Turns in one plane each, and the order they were made in; the first pair answered
Fuvu:
[ 22.7  -1.1  -6.7  -8.7 -10.5  28.0 -11.1   2.5  16.2   0.6   7.6] => [ -0.5 -15.6  12.2  -9.7  -6.6  28.3 -20.6   4.4   7.1   1.1  -8.3]
[ -7.4 -15.7   6.0   6.7  17.8   1.9   1.0  -8.7  10.6   3.8   6.1] => [ -8.3 -13.5  -1.6   7.0  13.6  -3.1   7.1  -8.1  14.2   4.8   9.3]
[ -0.2 -11.9   1.8   3.6   5.4 -11.2   9.9 -12.3  -9.3   2.3 -10.2] => [ -2.7   1.3   0.4   7.5   1.5 -15.9  14.6 -12.2  -3.2   1.3  -5.7]
tama:
[-10.7  17.9   7.7   5.9   8.5 -19.0  20.9 -10.7   8.6  10.2   5.1] => [ 20.8   9.7 -14.4  -5.0   5.6  -2.0  18.5 -16.0  13.0  14.4  15.7]
[ 23.7  32.2 -22.7  -6.0  -5.8  -5.5  14.1  -8.5  -1.5  -5.6  -3.6] => [ 18.8  36.4 -16.8  -2.8 -11.6  14.3  -2.4   7.2   8.7 -15.7  14.8]
[-13.7  -9.0   8.2   7.2  19.5  17.7 -19.8  29.6  -9.3  -3.9  22.8] => [-34.4  -3.8  12.8  12.6  24.1 -16.3  13.0   0.4 -20.1   3.0  -6.9]
[ 28.5  18.5 -10.3 -17.8  -6.9  17.6 -15.4   6.7  22.1  -5.9  -1.3] => [-19.1  35.8  11.5  -0.4  -2.4  -1.2 -16.7  13.9  12.6 -10.5  -1.7]
furu:
[ 15.9  12.6 -14.8   2.6   9.1   1.4  -2.3   9.1   6.2   3.3   1.2] => [  9.1  18.8 -18.5  -3.3   1.4  -3.6   1.6   6.1  -3.8   1.5  -8.6]
[ -1.1   5.1  -5.8  -4.6   5.7   3.8  -8.6   6.8  -8.6 -18.6  -9.7] => [  3.4  -4.9  -9.5  -1.6  10.5  12.5 -10.5  10.4  -3.1 -16.0   3.7]
[ 17.4  -7.8 -13.6   0.9  12.3   5.1  -7.0   1.8  11.2  20.0  14.8] => [ 14.4  17.2 -14.2   8.0  12.8 -14.9  15.0  -9.0   4.6  13.8   4.8]
[ -6.6 -23.8   5.3  -2.5   2.2  21.7 -23.5  12.8   8.4  -7.8  18.3] => [-0.3  5.1 -7.2 17.4  8.7 -1.6  2.6 10.3 24.8  7.1 30.2]
guza:
[-13.3  19.5  10.8  28.2  -1.9 -12.2  17.2  15.2  20.7  -1.4   1.9] => [ 17.8   9.4  -7.9   9.5 -25.1  25.1  -6.8  23.7  11.8 -11.5  -3.4]
[ 21.3  40.1  -4.8  22.2 -10.4   5.8   8.4  13.3  23.0 -16.8  25.0] => [ 42.5  35.5 -21.0   9.6 -16.1   6.3  21.4   4.0   8.7 -10.5  13.3]
[-25.7  -0.2  15.4  -1.3   2.2 -20.1   6.0   8.4  -6.2  -1.1 -12.2] => [ -8.9  -4.2   9.6 -16.1  -9.7   8.9 -13.8  21.3  -9.2 -12.7  -5.9]
[-19.2 -23.6  14.0 -14.0 -10.4  19.5 -23.8   4.3 -27.3 -21.8 -30.7] => [-22.8 -18.2   9.2 -10.5   2.5 -18.5  10.1 -16.1 -32.5  -6.2 -45.0]

Each pair is 2 to 3 turns apart.
[-33.8   4.8  18.7  25.5  -0.7  -8.7  -0.8  -6.0  14.2  -4.9  31.3] => [ -6.4 -49.0  10.6  -7.9 -10.4   9.7  -8.3 -23.1 -12.8   0.9 -12.2] -> tama then furu then furu
[ 17.5 -18.7  -5.5 -18.4 -14.1 -14.3  21.5 -28.0 -12.7  20.1 -33.7] => [10.4  3.9 -2.1 14.3  1.0  0.8  0.4 10.6 37.4 23.9 41.8] -> furu then tama then furu
[-21.3  36.7  14.4  29.5   5.0 -10.8  -8.0  13.2  11.2 -16.1  21.4] => [-14.1   4.0  17.8  22.2  -1.2  18.7 -36.8  23.9  10.1 -20.0  27.2] -> furu then furu then furu
[-42.4  32.2  24.0   4.9 -14.4  -7.5   8.2   3.0 -27.4 -28.9 -26.6] => [  5.1  11.9  -9.1 -20.1 -29.3  10.8  13.3 -15.3 -43.4 -30.0 -42.1] -> guza then tama
[-18.5 -22.7   9.3   9.7   7.7  -1.3  12.4  -0.4  -9.8   8.9 -11.1] => [-18.9  -5.4   7.9   4.3  -8.9  19.6   1.1  10.9  -9.5 -15.7  -4.2] -> Fuvu then furu then guza
[  9.1   9.3  -5.1 -12.6 -20.6  47.0 -33.2  20.6 -18.6 -32.0  -5.9] => [-16.7 -22.8  13.6   0.1  -9.4  40.8 -47.4  25.9 -14.5 -16.4  -3.9] -> tama then furu
[  8.4  -3.8   2.6   4.1 -10.4  -5.8   3.8 -21.3 -32.3 -17.8 -32.8] => [  7.4   3.3   4.9  11.3 -14.9  27.2 -25.1   8.5  -4.4 -30.6   5.1] -> Fuvu then tama then tama
[ 20.6   5.1 -18.6   7.7   4.3  -0.9  12.0   1.1  16.3   6.2  23.2] => [  2.0  12.5  -4.0   5.2  -5.4  19.9 -13.7  17.5  11.6 -12.2  22.3] -> tama then tama then guza
[-36.2  29.3  -6.3 -25.5  -3.4  23.7  -2.0   5.6  -6.9 -32.5 -20.6] => [-54.3   9.6   9.2 -14.6  11.0  -0.2   8.2  -1.5  -7.8 -14.4 -32.2] -> furu then tama
[-27.1  42.1  12.8  28.9  -2.6   8.3 -12.0  18.8  17.2 -16.6  28.4] => [ 30.9 -29.5  -6.2  -1.1   3.6  39.1 -27.9  12.5  16.8  19.9  23.0] -> guza then Fuvu then furu
